Here are some points, one per row:
[-0.4 0.2 -1.0 -0.6 -1.2 1.0 0.4 0.1 0.1 -2.1 -2.0 2.3 0.5 0.4
 -0.9 0.4]
[-0.3 0.0 1.0 -0.2 -1.2 0.2 -0.6 0.6 -0.6 0.3 -0.7 -0.3 -0.5 -0.7
 0.2 0.3]
[0.1 -0.9 1.7 0.5 0.9 -1.0 -0.3 -0.2 -0.4 0.9 0.6 -1.2 0.8 0.0
 0.4 0.5]
[-0.3 0.2 0.6 1.1 1.4 -1.4 0.8 -0.6 0.8 2.5 2.0 -1.4 0.6 1.7
 0.2 0.0]
[0.5 0.4 1.6 1.8 1.6 -1.5 0.6 -0.1 0.5 3.1 3.3 -1.4 0.2 1.5
 0.9 -0.3]
[-0.9 -0.1 0.7 -0.8 -0.8 0.9 0.5 0.6 -0.1 -0.3 -0.6 0.2 -1.1 -1.4
 0.2 0.0]
[0.1 -1.0 2.3 1.3 0.9 -1.8 0.9 -0.6 0.4 1.7 0.6 -1.8 1.0 0.9
 0.4 -0.7]
[-0.3 -0.2 1.2 -1.0 -0.6 0.5 -0.5 0.6 -0.7 -0.7 -0.7 -0.8 -0.8 -0.5
 -0.8 -0.2]
[1.1 -0.2 1.7 1.2 1.7 -0.6 1.0 0.3 0.2 1.9 1.8 -1.4 -0.2 1.3
 0.8 -0.1]
[-0.7 -0.3 -1.2 -1.9 -1.3 0.4 -0.3 0.3 0.2 -1.7 -1.7 1.6 0.3 0.0
 -1.2 0.2]
[2.7 0.3 -5.7 -1.0 -1.4 0.9 -1.2 -0.8 0.2 -3.8 -0.3 0.1 -0.3 -1.8
 0.4 -3.1]
[-0.5 -1.2 1.4 -0.1 0.0 -0.9 -0.5 0.2 -0.5 0.8 0.2 -0.2 0.0 -0.6
 0.4 0.4]
[-0.9 0.4 -0.6 -1.2 -0.4 1.2 -0.5 0.3 0.2 -1.9 -1.4 1.7 -0.8 -0.2
 -1.1 0.6]
[-0.4 -0.5 -0.1 -0.1 -1.1 0.3 -0.3 1.4 -0.1 -0.1 -1.8 0.9 -0.7 0.0
 -0.7 -0.1]
[0.5 -1.1 1.6 0.4 0.9 -1.2 -0.1 -0.8 -0.2 1.3 -0.1 -1.3 0.8 0.2
 0.2 0.6]
[-0.1 -0.3 1.6 1.3 1.9 -0.8 0.7 -0.6 0.4 2.4 2.5 -1.0 0.3 1.0
 0.1 0.5]
[0.6 1.0 0.8 2.2 1.8 -1.0 0.5 -0.3 0.9 3.9 3.2 -1.7 0.7 2.4
 0.5 0.4]
[0.0 0.8 -2.6 -1.0 -1.7 1.1 0.6 -0.2 -0.5 -2.4 -1.9 2.3 0.8 -0.5
 -1.3 0.4]
[-0.9 0.1 0.1 0.3 -1.2 0.8 0.0 0.4 -0.2 -0.4 -1.5 0.3 -1.0 -0.3
 -0.3 0.7]
[-1.3 0.2 0.1 -0.6 -0.1 0.4 -0.9 0.3 0.0 -1.1 -1.1 0.2 -0.7 -2.1
 -0.4 -0.2]
[1.5 2.1 -5.3 -1.3 -0.1 2.3 -0.7 -0.9 -0.6 -4.3 -0.5 2.8 -0.1 -1.4
 1.9 -0.5]
There is one direction along which these points spread out most. How far along it is each point below, from 0 to 9? The average falls between 4 and 5, and the first point above lies past it.
[-0.9 0.1 0.1 0.3 -1.2 0.8 0.0 0.4 -0.2 -0.4 -1.5 0.3 -1.0 -0.3
 -0.3 0.7] 5
[1.5 2.1 -5.3 -1.3 -0.1 2.3 -0.7 -0.9 -0.6 -4.3 -0.5 2.8 -0.1 -1.4
 1.9 -0.5] 8
[-0.3 -0.2 1.2 -1.0 -0.6 0.5 -0.5 0.6 -0.7 -0.7 -0.7 -0.8 -0.8 -0.5
 -0.8 -0.2] 5
[0.1 -1.0 2.3 1.3 0.9 -1.8 0.9 -0.6 0.4 1.7 0.6 -1.8 1.0 0.9
 0.4 -0.7] 3
[-1.3 0.2 0.1 -0.6 -0.1 0.4 -0.9 0.3 0.0 -1.1 -1.1 0.2 -0.7 -2.1
 -0.4 -0.2] 5
[-0.5 -1.2 1.4 -0.1 0.0 -0.9 -0.5 0.2 -0.5 0.8 0.2 -0.2 0.0 -0.6
 0.4 0.4] 4
[-0.4 -0.5 -0.1 -0.1 -1.1 0.3 -0.3 1.4 -0.1 -0.1 -1.8 0.9 -0.7 0.0
 -0.7 -0.1] 5
[1.1 -0.2 1.7 1.2 1.7 -0.6 1.0 0.3 0.2 1.9 1.8 -1.4 -0.2 1.3
 0.8 -0.1] 3
[0.5 -1.1 1.6 0.4 0.9 -1.2 -0.1 -0.8 -0.2 1.3 -0.1 -1.3 0.8 0.2
 0.2 0.6] 3
[-0.9 0.4 -0.6 -1.2 -0.4 1.2 -0.5 0.3 0.2 -1.9 -1.4 1.7 -0.8 -0.2
 -1.1 0.6] 6
[-0.9 -0.1 0.7 -0.8 -0.8 0.9 0.5 0.6 -0.1 -0.3 -0.6 0.2 -1.1 -1.4
 0.2 0.0] 5
[0.6 1.0 0.8 2.2 1.8 -1.0 0.5 -0.3 0.9 3.9 3.2 -1.7 0.7 2.4
 0.5 0.4] 2
[-0.3 0.2 0.6 1.1 1.4 -1.4 0.8 -0.6 0.8 2.5 2.0 -1.4 0.6 1.7
 0.2 0.0] 3
[-0.3 0.0 1.0 -0.2 -1.2 0.2 -0.6 0.6 -0.6 0.3 -0.7 -0.3 -0.5 -0.7
 0.2 0.3] 5
[-0.1 -0.3 1.6 1.3 1.9 -0.8 0.7 -0.6 0.4 2.4 2.5 -1.0 0.3 1.0
 0.1 0.5] 2
[-0.4 0.2 -1.0 -0.6 -1.2 1.0 0.4 0.1 0.1 -2.1 -2.0 2.3 0.5 0.4
 -0.9 0.4] 6
[-0.7 -0.3 -1.2 -1.9 -1.3 0.4 -0.3 0.3 0.2 -1.7 -1.7 1.6 0.3 0.0
 -1.2 0.2] 6
[0.5 0.4 1.6 1.8 1.6 -1.5 0.6 -0.1 0.5 3.1 3.3 -1.4 0.2 1.5
 0.9 -0.3] 2
[0.1 -0.9 1.7 0.5 0.9 -1.0 -0.3 -0.2 -0.4 0.9 0.6 -1.2 0.8 0.0
 0.4 0.5] 3
[2.7 0.3 -5.7 -1.0 -1.4 0.9 -1.2 -0.8 0.2 -3.8 -0.3 0.1 -0.3 -1.8
 0.4 -3.1] 7
